One turn moves every row onto another: examples first, then more rows asked:
Z506: [-31.9, -25.5,   3.3,  29.9, -29.3, -36.8,  14.7,  -9.4, -10.2,  -5.5,
 -16.1,  -2.6, -12.7, -10.8, -36.0,  -4.3,  -0.4, -15.4, -22.9, -26.2]
Z533: [-13.1,  -3.6,  35.1,   2.3, -24.6,   3.4,  26.3,  20.1,   4.9, -20.6,
 -13.8, -26.6,  27.2, -17.8, -18.5,  12.5,   2.6, -22.2, -18.0, -41.4]
Z208: [-17.4,  -0.8,  27.5,  18.2, -29.6,  -5.2,  -1.6,   0.7,  -6.5,  17.1,
   1.5, -23.6,   8.4, -22.1, -15.2,   5.5,  33.4, -16.6,  -7.5, -21.8]
Z924: [-44.4, -22.0,  22.8,   2.8, -36.1,  -2.8,  30.2,  28.9,  -8.8,   6.8,
   9.6, -35.0,  26.5, -12.1,  -4.3, -13.7, -10.4, -12.0,   0.2,  -3.9]
Z975: [-58.8, -20.8,  13.8,  14.8, -26.4,   9.5,   5.6,   6.2,   0.8, -20.5,
  -2.8, -15.6,  37.6, -26.9, -33.9,  -7.1,  -1.4, -22.8, -25.0, -18.9]
Z512: [-11.6,  12.3,   3.8,   6.3, -15.6, -21.6,  -3.7,   8.7, -21.9, -18.7,
   5.7, -12.4,  -4.2, -44.9, -23.7,   1.7,  23.1,  -1.4, -10.4, -18.8]
Z546: [-20.0, -12.6,  -0.8, -14.5, -27.6,  -5.7,  -6.9,  37.9,   8.4, -10.0,
   8.3, -19.8, -16.4, -23.3, -10.1, -19.4,  -7.1,  -6.6,   3.5, -29.1]
Z712: [-19.6, -29.5,  16.1,  -5.5, -42.9,  -8.0,  26.0,  39.0, -16.2, -18.3,
   8.7,   0.5,  -5.9, -38.9, -41.2,   1.9,  24.5,  -1.5, -15.0,  -3.1]
Z112: [-47.4,  -7.2,  16.2,  26.8, -33.8,  -2.4,  18.8,  20.4,   8.8,   2.3,
  -0.7,   1.0,  -8.4, -11.6, -37.1,  -7.2,  39.3, -14.9, -20.3, -20.7]
Z272: [-31.0, -26.1,   8.5,  -8.5, -36.2, -31.9,  21.8,  20.3,  -5.8, -15.0,
 -13.7,  27.2, -16.7, -10.4, -30.6,   3.7,  -5.0, -11.4, -35.7,  -4.5]
Z906: [-36.1, -21.0,  28.8,  25.7, -42.0, -30.3,  25.4,  16.9,   3.7, -13.6,
 -11.9,   1.8,  15.6, -21.5, -12.1,   5.3, -34.9,   8.7, -20.1,  13.7]
Z718: [-17.5,  -8.4,  16.5,  31.3, -12.5,   1.7,  -7.5,  28.5,   6.8, -10.7,
 -21.3,  12.7,   0.1, -34.6, -36.1,  -2.8, -32.9,   6.8,  -6.7, -21.7]
Z276: [ -1.9, -22.7,  22.1,   7.6, -39.4, -20.5,  19.6,  28.4,  -7.3,  -6.7,
 -29.0,  20.2,  -0.2, -10.9, -13.6, -18.9, -29.4,   6.7, -10.7,   0.2]
Z260: [ -6.4, -11.7,  32.1,  -6.8, -40.4,   5.5,  17.5,  13.1, -10.6,  -8.1,
  14.9, -20.9,   6.6, -23.1, -10.2,   0.3,  19.0,   4.3, -21.2,  15.6]
Z142: [-19.6, -14.4,  42.7, -12.6, -47.0,   9.7,   8.5,  17.8,  -9.6,   1.5,
   8.7,   1.9,   6.1,  -9.5, -13.8,   6.2,  20.2,  -7.8, -25.8,   8.3]
Z655: [-30.7,   0.0,  14.7,  19.3, -12.1,  -4.8,   2.8,  38.5,  20.9,  -1.5,
  -7.5,  13.7,  -4.4, -26.6, -23.9, -10.0, -35.0,  13.2, -10.0,   3.1]
Z129: [-38.1,  -9.8, -17.0,  12.6, -27.5, -40.6,  19.5,  15.4, -10.5, -21.3,
 -19.3,  13.7,  -8.0, -29.8, -10.6,  -1.3,  11.0, -12.0,  -0.6, -10.1]
Z910: [-19.7, -10.2,  17.3,  35.0, -23.5, -28.5,  23.7,   9.4,   6.4,  -1.9,
 -42.1,   8.6,  26.1, -26.9, -23.7,  -4.4, -12.2, -11.8, -16.8, -19.5]
Z202: [-23.0, -18.3,   2.0,  13.6, -27.0, -33.2,  31.7,  -1.8,  -8.3, -38.7,
  -4.1,  -9.8, -10.3,  -9.2, -19.2, -11.1,  -5.4,   2.7, -28.4,   9.7]
Z691: [-22.5, -17.9,  20.4,  -9.3, -46.8,  22.2,   4.8,   9.7, -20.8,  -0.3,
  -3.2,  -2.1,   8.5, -26.9,  -2.1,  -4.2, -24.2,  -7.4,  -6.0, -26.2]
Z584: [-20.3,   0.2,  11.6,  31.1, -30.4, -38.1,  13.2,  24.2,  19.0,  -5.8,
 -25.4,   1.5,  -9.9, -21.3,   0.9,   4.4, -16.2,   1.4,   4.3, -19.0]
Z884: [-19.9,  -1.2,  15.8,  11.4, -36.1,   2.5,   7.8,  14.8,  -3.4,   4.7,
  -5.1,  -8.9,   9.6, -36.1,  -3.7,   6.3,  43.9, -16.3,   5.1, -18.8]
Z675: [-42.2,  -4.5,  17.7,  37.0,  -6.4, -15.9,  12.3,  46.5,  16.6,  -7.9,
 -12.1,  -5.3,  12.9, -24.1, -31.2,  -8.6, -21.8,   3.6,   4.2,  -0.1]
Z221: [-21.3, -17.7,  30.3,  31.6, -12.1,  -4.2,  10.3,  39.8,   3.7, -29.8,
 -16.1,  -2.1,  16.2, -24.0, -45.4,  -1.8, -27.9,   5.2,  -6.7,  -6.7]
Z821: [-39.4,   6.9,  22.5,  11.6, -27.9,  -1.2,  -3.0,  -2.2, -20.2, -10.8,
  18.2,  -4.0, -12.1,  -3.8, -22.2, -15.5,   7.1,   3.6, -30.3,   8.1]
Z391: [-25.7,  17.8,   8.9,  -7.3, -23.5,   6.3,  22.7,  16.5,  26.3,   7.6,
  -1.7, -13.1,   5.6, -25.4,   9.2,   0.1,  -3.8,  -9.6, -20.5, -23.5]
Z913: [-15.3, -22.8,   4.2, -10.6, -23.6,  22.4,  10.3,  25.5,   4.9, -14.7,
 -15.2,   2.9,  11.6, -22.6, -34.6, -30.8,   2.6, -15.1, -24.8, -29.7]
Z241: [-51.7,  -1.5,  18.5,   0.1, -27.5, -13.4,  -0.9,  21.6,  16.1, -28.9,
  24.2, -32.7,   5.7, -22.6, -10.2,   9.4, -11.9,  -7.2, -15.9, -11.4]

Z391 turns into Z691
Z712 turns into Z112
Z655 turns into Z718
Now find these:
Z910 turns into Z906
Z260 turns into Z884
Z913 turns into Z975
Z272 turns into Z506

One turn moves every row onto another: examples first, then more rows asked:
Z473: [  6.6,   3.6,  14.3,   0.1,  23.3, -10.4,  15.4,   1.5, -44.7,   4.9,
  -9.8, -12.0,  37.6, -11.7,   9.5]
Z50: [ -3.6,  14.0,  21.0,   2.2,  15.3,  -5.3,  -3.6,  20.8,  -9.1,   8.8,
 -35.0,  36.3,  42.8,   0.8,  21.9]
Z742: [ -8.4,   3.7,  17.0, -31.1, -16.2,   8.5,  -5.4,   7.2,  -6.1, -14.6,
 -22.0, -16.2,  25.7, -13.3,  -1.6]
Z46: [  4.9,   1.9,  34.5,  17.3,   2.5,  17.0,  -1.6,   3.0, -11.6,  14.4,
 -27.4,  38.0,  15.2, -13.3,  -9.2]
Z108: [ -1.4,  33.9,  16.6,   3.5, -17.2,  -5.4,  11.6,  19.8,  -2.1,  10.9,
  -9.6,  19.0,  34.0,  26.1,  -1.3]
Z615: [  6.9,   6.9,  12.0,   8.7,  -3.1, -16.8, -17.3,  39.9,   3.6, -24.4,
 -12.9,  -0.8,  26.7,   1.5,  12.4]
Z404: [  0.4,  19.9,  38.3,   3.6,   7.2, -15.0,  -1.8,  21.4, -29.5, -12.0,
 -19.6, -27.8,  16.2,  -6.3,   5.7]
Z358: [ -6.3,  -7.4,  -1.6,   8.4,  20.8,  23.1,  10.2,  10.9, -34.5,  -2.5,
 -10.0,  20.0,  35.8,  10.3,  -3.4]
Z370: [  1.8,   2.8,   3.9,  11.4,  27.3,  12.5,  18.0,  -2.5, -36.3,   6.1,
 -15.8,  26.0,  35.3,  -6.3,   8.8]
Z589: [  8.9,  16.3, -16.0,  17.4,   5.2,  -6.7,  12.0,   9.9,   7.1, -19.6,
 -20.9,  -4.0,  14.6, -21.9,  -5.1]
Z48: [ 27.3,  26.5,  25.3, -14.9,   8.5, -20.3,  -5.4,  32.2,  -1.3,  -0.1,
 -24.3,  -4.0,  23.5,  14.3, -13.9]
Z283: [ -4.2,  39.2,  22.8,   9.4,   6.3,   9.3,  -8.4, -13.4,   2.6,   4.6,
   0.4,  10.5,   7.1, -19.3,  -5.0]
Z156: [  6.9,  10.1,  17.9,   1.6, -15.7,  13.9,   2.3,  11.9,  -6.6,  -1.6,
 -17.7,  -5.0,  14.2,  35.9, -16.0]
Z538: [ 11.7,  19.4,  27.0,   0.4,  18.2, -17.6,  10.4,  -8.3, -24.4,   4.1,
  -4.4,   1.6,  12.2, -32.7,   6.7]
Z642: [ 18.4,  30.3,  13.3,  -7.3,  -5.0,  28.6, -13.4,  13.1,  18.1,  -3.4,
  -7.2,  -1.7,  33.7, -11.0,  14.6]
Z665: [ -0.1,  18.4,  27.8,  16.3, -15.5,   7.8,  14.0,  10.3,  11.1,   3.2,
 -31.0,  19.5,  36.6, -27.4, -15.9]
Z75: [  3.0,  24.7,   4.6,  -1.7,  -2.6,  -1.8, -13.1,  25.7, -20.4,  13.7,
 -40.5,  -6.9,  50.8, -19.1,  -7.0]
Z89: [ -0.2, -10.7,  33.4,   4.6,  10.1,   4.8,  -2.5,  -4.9, -31.5,  11.5,
 -28.0,  30.8,  24.3,  -9.5,  -3.7]
Z542: [ 11.8,  -2.6,  33.7,  23.4,  -8.2,  12.0,  -1.8,  28.8,   9.2, -22.1,
 -11.4, -10.0,  35.1,   2.3, -13.1]
Z678: [-10.9, -20.4,  24.3,   3.6,   9.8,   4.2, -14.0,  -6.1,  -0.2,  -2.6,
 -10.0,   4.7,  34.3,  13.1, -24.2]
Z562: [ 29.4,  36.4,  12.2,  -0.9,   2.8,  12.3,  -2.5,  12.5,   8.2,   0.5,
 -24.5,   6.9,   0.0,  13.7, -12.1]
Z41: [ 19.3,  16.0,   2.2,   8.1,  38.7,  23.5,  20.4,   7.1,  -7.7,  -6.4,
 -16.3, -12.1,  41.4,   0.0,   5.2]
Z206: [  5.6,  14.9,  10.7,   4.7,  10.0, -13.5,   9.4,  19.3, -38.1,  19.5,
 -12.8,  -8.7,  47.6,  -9.8,  17.0]
Z679: [ -5.6,  35.2,  19.6,   0.7,  -5.5,  15.4, -20.3,  37.2,  -5.4, -15.5,
  -5.3,  21.8,  33.2,  -3.1,   6.5]
Z455: [ 17.8,  15.8,   2.2,  21.3,   5.5,  19.5, -16.7,  17.4,   8.2,   3.1,
  -4.0, -11.9,  52.7,  -1.1, -14.1]
Z155: [ 17.8,  19.0,  10.1,   3.7,  23.4, -15.7,  17.8,   1.4,  -5.0,  -4.3,
   6.9,  -6.0,  12.0, -28.7,   3.2]
Z122: [  7.4,  -6.6,  30.3,  -8.5,  18.3,   5.6,  -1.5, -20.1, -18.5,  -0.4,
  -5.8,  10.0,   9.0, -20.3, -14.8]
Z150: [ 17.2,  26.6,   5.8,  -9.4,  14.4,  -4.7,  14.7,  17.0,   7.9,   0.3,
   1.7,   2.5,  44.9,  22.8, -19.9]
Z88: [  9.7,  -6.7,  40.3, -23.5,   7.8,   3.4, -11.7,  -2.4, -12.5,  -1.9,
  -7.7,  -4.1,   7.6, -18.3, -12.6]
Z178: [-12.9,   5.7,  -1.1,  -7.6,  14.2,  16.6,   5.0,  23.6, -12.3, -29.7,
 -15.4,  14.6,  38.9,  -4.2, -25.6]

Z150 turns into Z156
Z88 turns into Z206
Now find these:
Z665 turns into Z589
Z122 turns into Z473
Z642 turns into Z455
Z283 turns into Z41

